In the data rows, 128 means zero.
Some points, one per row:
[93 145 74 118 121 148 138 115 129 118 138 127 164 119 101 93]
[164 81 209 147 180 68 115 142 106 138 123 143 82 145 173 150]
[109 166 151 137 135 92 101 89 159 225 108 67 118 176 140 162]
[158 149 160 125 126 107 141 126 139 128 109 148 101 162 138 147]
[129 95 148 150 112 158 176 199 90 19 140 172 107 102 161 91]
[136 136 162 154 162 73 155 123 111 152 114 131 119 152 152 139]
[103 142 61 99 129 179 130 120 131 112 133 110 193 115 92 95]
[137 176 131 135 123 93 133 121 144 173 116 114 109 153 131 147]
[116 77 141 135 125 137 151 162 104 63 157 198 115 89 142 115]
[115 105 108 122 121 133 118 107 140 136 163 121 141 121 128 114]
[139 88 117 140 124 174 148 159 106 23 130 171 100 69 120 86]
[78 159 130 123 135 128 125 101 134 159 130 108 158 160 134 151]
[114 109 133 126 144 114 139 126 119 116 143 152 123 115 124 120]
[133 132 182 141 165 47 110 117 110 174 105 138 116 185 158 153]
[105 179 83 90 113 143 105 100 174 176 128 101 143 131 111 125]
[100 135 56 174 106 179 142 132 108 79 135 148 162 100 104 86]
[134 125 100 110 107 164 123 156 136 123 130 118 138 108 115 118]
[99 135 139 139 129 129 132 109 117 133 130 123 148 147 141 134]
[123 167 90 114 101 133 126 128 148 157 103 100 135 148 114 133]
[155 94 102 172 107 155 179 195 110 53 110 122 79 99 131 99]
[90 150 87 79 135 156 61 76 167 173 148 114 187 150 94 122]
[117 134 152 118 135 95 125 103 135 165 146 137 137 144 130 148]
[111 116 142 116 137 125 120 107 132 146 132 139 140 122 122 136]
[145 126 163 131 138 106 106 113 152 172 131 118 124 152 126 157]
[127 142 141 126 125 111 130 110 147 158 128 126 103 147 138 141]
[138 110 175 143 137 81 139 118 139 157 150 130 105 149 154 159]
[135 123 123 158 102 155 167 211 110 82 100 113 74 117 139 110]
[101 166 64 107 123 166 94 90 173 168 125 87 172 133 96 122]
[126 161 161 149 135 67 126 90 151 220 103 90 90 176 137 172]
[125 131 112 122 133 142 133 126 137 113 122 104 130 108 108 133]
[126 119 119 144 116 176 171 186 84 56 139 154 133 106 128 92]
[110 130 121 152 118 149 124 112 132 142 128 132 141 135 135 122]
[126 159 157 134 153 89 101 104 154 212 110 95 128 174 118 168]
[112 133 104 114 139 170 150 184 103 85 113 115 130 111 121 107]
[125 107 150 125 141 139 155 140 117 114 135 160 142 118 134 137]
[101 154 153 116 142 112 84 92 135 172 136 138 148 161 120 142]
[113 97 97 113 109 152 114 91 154 125 172 132 155 101 131 104]
[139 78 192 142 128 130 132 133 108 54 147 173 90 115 125 116]
[134 158 141 132 146 76 109 78 143 215 119 110 150 165 154 155]
[135 173 140 122 111 77 120 86 147 195 122 120 133 149 129 159]
[180 79 174 141 141 108 147 181 106 87 130 133 87 115 144 139]
[100 209 89 120 127 163 114 130 125 154 90 93 187 144 105 112]
[165 108 123 116 130 153 134 177 120 82 121 123 116 106 108 107]
[145 140 71 117 91 155 149 136 137 110 121 126 126 104 116 119]
[126 124 173 142 146 59 107 66 147 199 136 109 127 158 139 174]
[119 107 97 145 113 158 156 145 115 64 138 154 136 102 121 88]
[115 100 96 132 121 151 125 157 124 105 133 118 127 123 118 111]
[102 154 73 116 115 164 129 91 139 162 129 107 178 133 102 117]
[101 148 97 103 129 151 111 117 133 124 140 113 179 135 110 119]
[100 115 102 115 119 150 108 60 172 178 158 132 168 124 125 117]
[140 151 143 147 105 63 107 63 161 209 140 115 106 163 159 160]
16 more points follow, each with its number after it:
[120 109 121 132 134 168 139 158 120 89 138 161 124 99 110 109] 0
[137 90 208 141 163 52 135 124 95 121 138 171 101 149 168 132] 1
[106 152 77 101 107 190 110 122 130 92 133 134 154 85 105 93] 2
[129 154 188 123 126 101 103 95 121 165 126 151 127 162 134 153] 3
[153 103 213 130 135 90 118 112 110 131 125 158 103 147 148 135] 4
[136 124 146 138 118 103 129 124 139 157 119 130 117 155 153 160] 5
[113 170 70 117 129 155 113 117 141 143 115 83 181 126 101 133] 6
[155 102 178 177 120 105 165 187 99 89 76 130 38 127 169 130] 7
[152 122 155 144 133 134 148 178 100 83 104 135 120 141 143 111] 8
[99 145 59 96 111 186 96 108 155 126 139 110 176 104 78 101] 9
[142 153 135 145 129 129 122 144 142 142 108 76 103 134 124 152] 10
[200 99 99 115 122 177 155 189 107 51 121 117 116 97 118 104] 11
[96 143 87 117 110 157 108 143 129 122 136 130 164 119 91 104] 12
[92 168 88 92 126 159 98 106 135 153 122 117 172 155 104 128] 13
[116 113 82 102 109 178 113 140 112 74 142 136 163 106 92 69] 14
[110 146 88 129 131 173 145 172 121 90 124 96 157 106 104 117] 15
Which two of these numbered points are nearest to each point below, ignoring the 2 directions in which the first points spread most? Their numbers follow each, nearest first.
[79 174 106 129 123 127 117 101 147 165 124 122 188 138 117 126] > 12 0
[147 122 73 92 118 176 127 165 127 88 117 101 143 92 102 93] > 11 6
[97 146 67 109 127 140 103 115 122 148 123 90 176 130 98 107] > 12 6
[102 142 152 132 165 88 122 121 127 167 127 96 135 149 137 152] > 15 6
[128 124 111 136 135 153 151 199 97 62 120 122 120 111 124 103] > 15 6
[131 95 150 145 133 136 129 159 110 71 128 171 102 123 138 97] > 14 0
[124 140 192 126 148 83 87 93 119 179 131 150 124 170 158 158] > 3 4
[117 190 70 103 115 164 104 143 155 163 113 55 142 139 106 132] > 10 15
[113 90 129 108 97 183 129 160 121 60 151 166 114 76 121 90] > 2 9
[87 159 67 120 107 177 129 120 131 135 128 130 189 121 96 105] > 12 5
[128 92 188 147 128 102 105 92 129 127 147 166 122 120 153 135] > 4 1
[89 135 173 152 163 74 141 91 106 158 142 145 126 167 142 138] > 1 0
[107 148 139 104 145 140 100 91 136 147 151 149 162 136 116 135] > 3 4
[128 132 128 144 111 111 146 155 134 135 101 107 85 138 139 133] > 7 10
[106 142 130 129 133 163 129 112 119 116 130 139 152 125 106 114] > 3 0
[164 107 171 160 142 78 168 159 99 87 107 146 67 130 159 131] > 6 5
[138 96 149 133 129 161 139 155 105 58 146 183 121 108 137 115] > 3 4
[133 168 110 118 117 119 108 135 142 151 107 77 123 139 129 145] > 10 6
[124 108 93 130 93 189 158 154 106 55 133 129 134 97 132 90] > 5 2
[141 141 130 126 117 105 136 147 135 132 116 104 94 130 135 139] > 10 6
[117 136 130 110 160 140 109 95 146 148 152 148 160 129 122 146] > 0 9
[188 97 179 150 132 88 159 156 99 115 119 145 71 140 182 147] > 5 6
[141 110 125 169 116 119 167 154 108 110 95 116 59 96 156 137] > 7 10
[99 135 115 105 130 148 129 143 107 112 111 137 156 135 110 107] > 13 12
[85 150 134 102 121 79 97 63 155 203 166 139 160 154 120 142] > 1 14
[141 87 164 137 129 97 107 57 153 178 162 167 131 132 158 134] > 4 1
[155 109 120 125 104 134 147 154 130 98 119 119 107 122 136 122] > 5 9
[117 167 79 104 105 137 127 111 168 183 107 104 140 144 110 140] > 5 7
[124 141 92 125 96 164 135 161 135 109 134 128 113 112 126 107] > 5 2
[127 173 103 103 120 118 127 123 137 168 102 112 140 177 122 122] > 8 13
[138 142 89 98 125 134 101 108 158 159 132 110 171 121 92 142] > 9 0
[155 95 141 151 120 146 151 189 109 73 130 144 93 98 159 119] > 5 6
[158 87 176 171 126 86 153 168 110 93 126 136 59 130 160 143] > 5 9
[112 174 101 128 100 123 116 101 162 194 108 74 128 147 124 142] > 7 10
[97 180 85 141 163 129 145 109 125 180 107 96 164 144 106 138] > 15 6
[138 171 55 82 81 176 104 111 155 138 110 87 156 123 91 103] > 11 10
[135 163 43 91 103 175 109 131 154 145 114 90 175 108 72 124] > 11 6
[171 90 134 119 128 124 122 142 127 97 127 121 104 104 133 119] > 9 11
[158 113 83 123 121 171 159 189 125 49 132 141 122 77 117 109] > 6 5
[142 124 82 102 126 177 123 172 120 77 127 100 150 94 87 111] > 6 11
[96 152 63 91 119 182 88 93 170 153 132 109 180 119 74 100] > 9 0
[165 96 114 126 119 147 147 169 116 63 135 139 102 90 132 110] > 9 5
[98 126 185 150 141 80 137 103 105 133 130 155 133 152 148 143] > 1 3
[177 95 182 130 162 94 129 131 115 114 131 128 98 126 144 142] > 9 14
[111 198 62 103 96 179 133 158 134 139 95 93 152 139 99 124] > 7 10
[132 105 130 116 125 162 128 141 113 95 112 147 126 120 120 97] > 4 14
